(in the rows, 128 means zero)
The rows of M fall into a few groups, and each row is roughly a mix of its group's hidden directions.
M:
[[ 95 106  99  82 120 120 145 152 119 140 111]
 [142 153 104 127 127 134 111 126 184 152 154]
 [122 183 107 141 108 164 127 110 122 132 149]
 [106 126 137 113  95 163 128 151 161 165 123]
 [169 123  82 146 102 117 154 127 132 123 150]
 [101 182 101 127 120 152 127 123 108 144 145]
 [145 169  92 142 117 110 121 115 102 164 120]
 [172 126 134 141 124 128 101 146 140 113 178]
 [140 132 147 131 185  99 149 116 103 114 136]
 [143 164 150 175 121 139 125 121 100 144 154]
 [153  93 138 128 155 148 146 129 102 101 163]
 [123 100 138  94 161 128 163 125 119 168 121]
 [ 83  95 149 140 149 124 133 101 140 160 119]
 [142 139 171 128 128 116 106 108 110 171 155]
 [ 93 121 158 135 178 153 116 121 120 150 116]
 [ 76 126 144 104 175 134 132 130 139 124 116]
 [113  86 126  81 155 105 145 121 141 134 118]
 [149 114 148 170 130  89  98 122  99 130 135]
 [ 95 113 108 147 105 158 166 132 124 160 136]
 [159 149  96 135 135 112 110 124 169 128 164]
 [138 105 135  76 113 134 110 131 154 161 109]
 [135  92 112 144 143 175 129 135  89 122 112]
 [111 114 165 132 122 169 150 115 153  94 121]
 [ 76 156 143 122 151 166 139 117 134 119 127]
 [142 106 135 140 135 103 143 122  73  99 109]
 [132 105 113 132 169 155 109 107  95 144 101]
 [144 120 115  99 117 157 128 148 166 105 165]
 [162 156 111 147 107 169 128 153 136 117 104]
 [142 163 139 149 140 166 138 143  91 156 122]
 [127 186 132 102 149 159 121 110 120 122 115]
 [ 82  94 156 118 110 147 133 140 100 128 110]
 [139 142 132 114 124 158 129 103  98 158  81]
 [130 156 109 112 150 150  91  81 123 140 125]
 [ 91 126 139 122 176 105 136 119  90 126 139]
 [172  79 128 132 105 100 127 126 142 117 115]
 [114 122 144 150 188 136 138 131 149 159 132]
 [163 106 145  87 162 114 148 123 139 145 114]
 [ 80 111 130 129 122 145 122  91 145  90 120]
 [100 182 132  96 104 124 119 123 147 139 116]
 [132  87 131 159 143 123 114  89  92 129 138]
 [177 138 115 122  94 135 136 152  97 120 107]
 [144 123 117 127 132 113 114 124  76  78 135]
 [100 125 162 155 122 159 120 105 133  89 145]
 [115 146 171 103 147 114 135 160 165 122 137]
 [146  83 114 161 150 160 142 142 104 123 129]
 [ 90 109 101 163 110 125 165 120 133 116 149]
 [179 160 117 133 147 117 141 108 103 123 103]
 [144 119 102 148 154 169 163 125 116 134 158]
 [131 131 113 135  76 170 123 142 145 155 120]
 [115 139 110 143  79 173 120 145 133 150 122]
 [159  98 129 113  92 152 153 134 160 107 126]
 [113 163 127 171 145 146 140 136  85 122 136]
 [ 70 124 131 115 112 132  97 126 108 156 138]
 [167 164 127 161 102 130 135 124 100 153 129]
 [143  78 129 162 128 136 134 118  94 109 150]
 [142 123 118 118 193 134 117 105 123 154 116]
 [189 121 130 139 128 115 107 140 148 122 159]
 [112  71 159 137 111 119 125 131 120  96 126]
 [102 151 140 116 120 148 135 157 181 140 146]
 [107 136 134 107 128 126  84  97 103 137  90]
 [117 106 158 138 116 154 149 173 125  97 144]
 [157 169  99 107 112 159 100 127 143 138 135]
 [110 167  85 132 108 139 128  88 126 137 115]
 [119  99  81 104 102 117 116 107 153 108 123]
 [167 114 149 147  87 154 152 119 143 110 121]
 [148 147 102 101  78 101 113 123 128 114 111]
 [173 110 121 141 134  80 101 139 119 141 136]
 [185 154 108 142 145 100 139 119 119 112 127]
 [140 127 120 136  73 163 124 135 151 160 127]
 [ 83 104 147 148 114 132 108 113 109  93 144]
 [105 104 138 130  95 132 139 172 165 141 144]
 [ 92 153 138 146 105 131  83 125 103 138 148]
 [115  97 146 132 124 137 141 108  98 161  84]
 [137 149  85 138  84 150 155 122 122 125 147]
 [115 161 149 117 117  88 130 142 176 136 132]
 [ 74 109 145 129 132 128 125 142 165 127 158]
 [111  83 116  80 131 116 141 127 155 137 113]
 [109 159 131 103 133 146 111 142 111  77 149]
 [ 80  92  99 104 126 136 153 136 136 134 115]
 [133 146 110 111  65 138 135 136 116 100 132]
 [ 87 111 105 101  96 152 127 138 128 103 151]
 [133 120 117 122  74 138 160 148  96 143 116]
 [118 114 144 121 102 129 141 171  95  87 129]
 [131 111 151 132  79  98 125 130 119  91 151]
 [126 120 166 123 171 122 141 165 160 126 137]
 [146 102 120  87 110 116 109 130 173 116 109]
 [ 87 144 153 156 136 125 135  95 135 151 159]
 [142 104 108 146 106  87  90 126 105 123 149]
 [138  97 121  88  97 132 119 130 169 148 113]
 [109 157 140 169 144 113 118 118  91 110 155]
 [100 169 146 132 181 134 127 127 120 148 125]
 [183 110  93 126 114  99 134 141 136 114 126]
 [ 88 130 150 115 153 133 123 116  90  88 128]
 [124 183 109  88 128 127 123 115 147 147 116]
 [147 149 117  91 166 161 151 152 140 126 134]
 [132 103 126 134 134 107 121 121  73  85 129]
 [121  88 131 139  98 133 113 102 147  82 137]
 [100 149 169 100 149 136 127 161 153 127 119]
 [128  89 156 127 106 108  99 126  98  96 117]
 [144  92 169 153 153  97 107 129 127 113 129]
 [121 128  72 118  85 127 111 111 131 117 143]
 [150 166 123 106 130 158 120 107  94 132  95]
 [ 87 126 133 125 159  89 111 116 107  99 143]
 [145 169 130 171 114 130 101 130 120  94 138]
 [ 95 102 154 119  92 147 143 169 123 130 119]
 [143 149 131 126 105 116  70 130 144  94 124]
 [170 147 113 141 120 104 146 159 160 117 149]
 [152 146 132 135 156 104 145 118  87  87 118]
 [116  82 132 124  82 143 123 151 103 136 115]
 [126 122 106 140  93 127 110  81  88 126 129]
 [152 150  93  87  99 146 126 122 107 108 121]
 [112 125 107 168  99 109 130 117 145  87 151]
 [155 155  87 110 138 110 111 150 127 157 152]
 [151 111 145 125 186 112 141 146 154 132 142]
 [161 156 139 162 142 121 131  89 138 142  98]
 [114  87 147 167  98 117 113 116 100 114 131]
 [152 122 145 156 156  97 117  92 142 130  95]
 [131 174 129 165 113 142  94 137 108 105 132]
 [183 159 111 120 102 140 136 145 116 132 108]
 [180 116  98 124 117  85 127 117 133 118 136]]
Each list below has two rows that fit no group; the rest each fit one group, if only roughly. Name those rows in the order they come.
    Q266: [109 136 127 149  76 121 138 106 113 108 163]
    Q50: [110 101 112 107 122 159 165 139 134 168 113]
    Q378: [163 140 116 114  98 154 103 148 157 119  98]
    Q603: [152 110  83 174 117 118 142 135 142 148 118]
    Q166: [145  86 133 102 123  95 142 107 167 132 138]
    Q478: [127 107  97 125 119 121  82 123 119 100 167]
    Q454: [108  77 140 101 134 130 136 125 152  93 110]
    Q540: [171 154 104 139 160 122 145 123 148 161 125]
    Q987: [145 165 105 117 137 127 159 148 173 140 141]
    Q205: [140  93 118 149 162 115 106  98 110 152 104]
    Q49: [105 129 154 111 107 168 155 140 163 133 108]
	Q540 Q49
    Q430: [182 129 151 161 111 122 130 148 105 143 136]
    Q105: [ 86 150 120 152 159 119 114 104 132 111 160]
    Q697: [ 98 133 189 111 155 133 127 134 139 120 145]
    Q158: [160 109 107 112 114 131 139 138 172 102  97]
    Q96: [139 135 138 163 141  93 112 129  84 158 119]
    Q274: [152 130 110 102 118 167 129 156 146 133  86]
    Q182: [132 120  93 141  94 118 117  78 141 112 109]
    Q48: [165 170 139 128 137 123 166 139 112 116 100]
    Q682: [ 80 154 108 113 153 155 133 138 139 101 139]
    Q387: [105 155 154 130 156 111 137 146 177 146 134]
    Q633: [182 121 130 138 147  96 100 142 137 133 151]
	Q105 Q682
    Q386: [105  89 116 133 126 109  97 130 126  99 169]
    Q117: [129  99 164 114 179 137 119 150 112 112 126]
    Q952: [ 76 103 115 122 132  93 124 117 132  97 144]
    Q254: [105 130 145  97 172 169 121 141 119 137 110]
    Q302: [ 75 118 137 129 102 122 117 118 163  97 129]
    Q181: [132  91 133 145  95  94 131 123  94 129  97]
    Q88: [144  92 137 161 109 114 146 124 115 102 169]
    Q460: [185 125 137 138 101 110 124 114 161 115 140]
    Q899: [ 84 156 142 111  93 135 134 111 137  93 125]
    Q640: [ 94 109 111 127 158  94 156 116 132  92 133]
    Q123: [127 149 163 114 144  94  80 116 112 132 138]
	Q302 Q899
    Q382: [190 118 117 111 119 123 159 114 143 131 111]
    Q400: [ 84 169 125 108 161 108 131 126 116 148 137]
    Q853: [ 75 153 163 132 139 147 127 143 146 144 119]
    Q506: [111 161 126 154 140 113  96 129 106  81 134]
    Q918: [149 104 105 170 154 117 148 115 140 156 150]
    Q487: [126 132 157 179 112 120 117  90 104 117 119]
    Q600: [143 149 109 108 183 138 132  99 127 154 126]
    Q895: [146 149 119 187 107 133 141 124 132  99 144]
    Q926: [ 65 108 102 137 127 114 140 123 122 106 139]
    Q72: [106 125 130 166 132 108  89  89 113 107 134]
    Q145: [143 134 146 144  88 162 167 126 106 135 106]
	Q382 Q400
    Q962: [164 119 121 112 149 139 112  95 112 167 101]
    Q81: [167 130 128 137 113 126 160 124 127 167  87]
    Q503: [117 146 135 144 185  98 102 112 121 144 121]
    Q157: [125 178 101 131 161 112 109 112 129 157 126]
    Q956: [ 93 112 126 121  99 146 178 131 149 112 143]
    Q112: [131 123 160 140 129 126 166 122 117 145  73]
    Q577: [185 139 138 116 105 135 101 133 159 125 113]
    Q60: [114 147 127  88 171 143 154 150 146 146 119]
    Q431: [138 119 126 163  91  99 156 136 146 120 163]
    Q214: [ 86 128 163 138  87 135 107 122 103 117 117]
    Q923: [ 67 137  97 124 129 122 112 103 116 119 118]
    Q422: [105 167 108 138  75 130 142 112 139 135 139]
    Q188: [107 111 105 122 118 141  84 118 161 145 162]
    Q154: [136  85 144 134 105 139 118 158 102  91 113]
    Q529: [166 100 128 103 121 110 157 157 133 150 102]
	Q962 Q956
    Q255: [161 122 113 161  98 134 167 124 160 127 140]
    Q930: [139  88 150 104  91 127 121 140 165 115 111]
    Q118: [112  91 168 144 112 106 103 143 122 110 103]
    Q812: [111 122 147 127  88  99  96  95 103 113 126]
    Q87: [113 115 148  79 143 103  83 124 128 136 126]
    Q147: [ 78 134 125 160 106 131 122 114 104 137 161]
    Q723: [124  91 136  95 117 168 156 135 147 152 134]
    Q359: [ 84 120 156 153 163 111 104 115 110 116 128]
    Q897: [139 133 157  86 124 112 121 168 150  99 117]
    Q113: [135 156 128 105 127  81 100  98 145 140 109]
	Q930 Q723
    Q658: [ 95 129 145 159 144 133 112 123 179 152 133]
    Q46: [107 155  81  99 142 119 133 114 135 155 104]
    Q82: [150 156 116 184 115 145 147 134 124 104 138]
    Q452: [110 111 160 137 161 154 147 171 146 128 127]
    Q209: [145 149 128 138 171  95  87 126 132 142 149]
    Q6: [125  94 137 174  86 100 126 139 123 120 124]
    Q939: [125 133 142 156 164  94  85 125 111 130 150]
    Q866: [146 137 108 108 144 101 119  92 116  80 126]
    Q409: [113 165  96 135  75 114 132 120 139 136 117]
    Q213: [168  85 131 136 146  91 133 131 140 114 151]
    Q886: [185 147 154 139 154 137 138 132 156 139 130]
	Q658 Q866
    Q512: [164 140 141 122 110 158 148 162 141 122 166]
    Q217: [128 106 132 140 107 167 144 128  81 130  96]
    Q632: [142 159 130 140 181 101 113 127 124 159 119]
    Q329: [164 139 137 115 116 161 109 129 165 166 124]
    Q282: [124  86 146 149 164 107 101 105 111 135 113]
    Q683: [ 99 151 135 143 109 160 111 136  96 168 137]
    Q304: [134  75 144 130 131 104  99 130 142  94 142]
    Q125: [162 139 136  91 164 123 112 144 130 109  92]
    Q235: [126 175 142 144 144 151 101 145  88 134 123]
    Q892: [147 153 144 156 137 107 136 132  89 167 106]
    Q414: [151 116 137 135  90 163 131 131 150  94 159]
    Q771: [126 139  94 144 122 110 109  72 140 124 104]
	Q217 Q329
    Q541: [140  98 129 161 158 146 156 168 144 132 133]
    Q76: [111 133 172 101 150 138 127 141 155  88 125]
    Q535: [179 147 126 121 151 135 120 139 169 130 153]
    Q55: [155 123 129 100 126 166 143 146 134 171 101]
    Q883: [179 143 151 136 122 148 165 141 137 147 112]
    Q128: [153 130 104 137 159 146 177 141 129 104 110]
    Q284: [127 161 128 166 113 103  86 136 109 106 122]
    Q29: [105  99 114  89 117 150 141 139 146 165 109]
    Q778: [ 71 143 115 135 151 128 107  94 132 114 127]
    Q759: [113 143 149 119 164 108 122 150 170 153 106]
    Q596: [132 105 103 102 130 134 133 107 182 104 111]
    Q690: [116 108 144 154 118 121  92 131 112  97 172]
	Q76 Q284
    Q36: [190 134 155 146 137 124 144 150 128 144 124]
    Q992: [122 136 136 153 130 142 165 173 162 132 151]
    Q141: [134  81 134 177 147 104 119 114 122 142 123]
    Q9: [153 113 123  94 151 108 142 175 129 155 120]
    Q316: [178 170 128 145 153 124 136 130 142 116 151]
    Q419: [123 170  88 116 109 144 131 130 147 155  99]
    Q121: [130 165 135 136  99 160  84 143 114 145 122]
    Q575: [119 143 128 119  72 122 132 165 142 106 108]
    Q417: [122  84 130 123 101 134 159 153 124  93 107]
    Q644: [166 156  94 128 146 116 101 107 123 104 149]
    Q593: [163 152 151 166 152 116 150 113 107 123 150]
    Q110: [125 173  99 140  83 131 152 125 143 136 143]
    Q348: [ 85  95 110 103 122 132 110 119 149  95 142]
	Q316 Q417
    Q617: [122 113 184 112 148 138 145 129 112 157 105]
    Q648: [125 124 123  95 181 114 105 151 152 128 146]
    Q11: [144 107 152 110 157 112 121 178 152 123 111]
    Q176: [116 161 126 125 184 120  97 131 136 136 153]
    Q967: [ 81 113 141 136 130 105 128 132  80 138 106]
    Q272: [141 126  97 152 161 143 141  87 116 157 143]
    Q624: [145 168  96  95  98 119 138 102 133 120 146]
    Q765: [ 89 153 176 115 150 130 129 114 140 133 154]
    Q240: [115  89 135 144 111 129  93 109  89 118 105]
    Q101: [ 90 168 115 129 144 126 109 140  89 147 143]
    Q562: [ 90 141 116 159 107 138 113  92 114 158 113]
    Q905: [143 109 119 111 104 154 161 115 173 114 108]
    Q239: [126  91 119 154 115 114 146 105 138  77 134]
	Q617 Q239
    Q95: [119 136 102 125 182 125 148 139 152 164 125]
    Q21: [139 125 142 151 168  97 162 106 106 125 104]
    Q510: [175 148 120 123 110 164 152 126 162 128 131]
    Q590: [106 115 121  93 179 128 151 139 110 122 105]
    Q974: [161 114 143 118 123 154 155 114 175 105 119]
    Q93: [133 144 108 104 113 154 177 144 126 153 103]
    Q366: [116  90 138 137 113 155 112 128  80 103 116]
    Q767: [ 83 133 148 119 167 120 125 119 126  92 152]
    Q509: [118 103 137  81 144  87 102 118 147 122 123]
    Q466: [186 132 144 109 113 146 121 134 150 156 112]
    Q884: [101  80 148 129 124 112 126 101 154 157 140]
    Q689: [174 121 133 164 135  93 100 112 136 122 140]
	Q95 Q884
    Q490: [159  94 142 104 133 117 150 113 149 172 130]
    Q787: [129 168 128 136 118 173 104 153 104 142 108]
    Q563: [103 171  97 137 142 116 101 108 105 143 148]
    Q195: [ 83  93 130 106 124 131 153 120 143 111  94]
    Q957: [119  84 144 139  92 128 146 161 129 154 112]
    Q607: [174 104 130 130 113 106 151 111 169 117 136]
    Q789: [118 128 107 148 133 167 181 143 115 147 119]
    Q269: [111 109 149 124 138 145 103  90  79 119 131]
    Q634: [123 121 113 140  91 159 135 100 121 156  88]
    Q525: [161  88 131 142 160 107 146 160 145 118 134]
    Q406: [145 108  99 119  90 147 143 133 173 115 110]
    Q518: [123 137 169 121 107 111 141 171 162 139 141]
    Q68: [ 77 150 156 103 143 154 126 132 119 104 129]
    Q882: [152 118 127 144 131  92 143 144  99  80 142]
	Q634 Q518
    Q916: [179 114 150 129 104 154 149 149 150 123 139]
    Q258: [ 86 162 116 132 125 147  91 149 101 123 118]
    Q130: [116 111 114  81 136 146 155 133 168 121 106]
    Q24: [108 106 156 150 136  99  99  86 110 137 130]
    Q358: [105 122 144 150 128  83 112 102 118 108 164]
    Q591: [127  76 154 106 113 127 122 122 172 129 119]
    Q585: [161 177 108 124 155 117 119 117 131 100 146]
    Q927: [118 133 139 127 107 155 174 113 126 137  81]
    Q829: [ 98  89 133 136 136 106  92 110 136  92 140]
    Q664: [ 89 142 132 100 159 126  94 140  96 120 112]
    Q842: [109  64 130 116 123 101 121 130 131 104 119]
    Q114: [142  81 132 134  88 124 116 136 121  97 157]
    Q492: [105 122 171 129 107 115 117 172 153 109 119]
    Q757: [120 121 137  72 152 117 151 110 119 153 104]
	Q591 Q757
    Q31: [144 145 109 111 128 157 104  92 100 153 100]
    Q558: [122 110 134  68 139 116  97 132 142 132 103]
    Q940: [108  91 173 152 145 117 118 158 135 124 115]
    Q998: [137 100 125 148  96 102 140 174 142 120 151]
    Q351: [133 170 117 127 137 158 149  94 160 134 105]
    Q752: [113  77 158 162 136 116 103 124 108 122 124]
    Q391: [131 131 127 142 196 126  99 109 119 133 124]
    Q67: [143  96 183 150 121 137 134 148 119 107 142]
    Q497: [132  91 116 104 103 136 157 121 159 114  93]
    Q73: [ 92 104 129 123 162  94 159 116 112 134 148]
    Q570: [129 163 113 126  96 127 161 152 168 126 148]
    Q477: [106  96 140 136 140 110  87 134 119 100 164]
    Q875: [124 171 121  99 146 133 106  97 157 101 132]
    Q762: [130 118 121 125 165 126 101  76 100 143 116]
	Q391 Q875
    Q290: [129 176 150 149 136 137  96 131  91 135 143]
    Q964: [140 129  88 114 114 151 112 106  92 134  92]
    Q361: [115 104 119  96 111 159 143 140 138 175 111]
    Q236: [122  93 140 164  84 125 132 146 109 101 126]
    Q728: [137 146  98 102 147 144 113  87 166 142 125]
    Q849: [141 141 108 107 138 118 159 133 128 167  82]
    Q676: [170 105 147 104 134 144 148 158 163 122 136]
    Q534: [109 175 149 106 167 141 147 118 122 112 115]
    Q362: [101 164 133 134 158 120 116 148  89 155 144]
    Q137: [ 81 171 113 131 135 158 119 106 129 119 144]
    Q652: [129  78 132 140 138  94 100 109 156 139 141]
	Q728 Q652
    Q457: [167 145  92 120 134  96 129 124 130 165 105]
    Q988: [178 126 112 142 109 113 141 138 152  97 100]
    Q817: [151  96 155 129 162 116 113 128 163  96 136]
    Q990: [110 152 156 128 157 134 156 114 164 160 115]
    Q739: [188 111 138 121 123 111 145 119 165 131 127]
    Q398: [168 132 128 159 146 103  93 100 148 122 136]
    Q595: [ 81 121 134 164 121 166 126 135 115 147 108]
    Q852: [112  99 135  73 146 102 108 126 135 135 109]
    Q242: [161 153 140 163  88 138  98 127 145 118 138]
    Q626: [107  99 133 112 102 156 107 123  81 129 107]
    Q838: [ 83 128 167 142 101 110 110 140 132 135 101]
    Q385: [ 83 146 131 147 118 152 107  97 127 100 152]
    Q579: [150 139 133 131 115  78  90 134 128 156 149]
	Q988 Q579
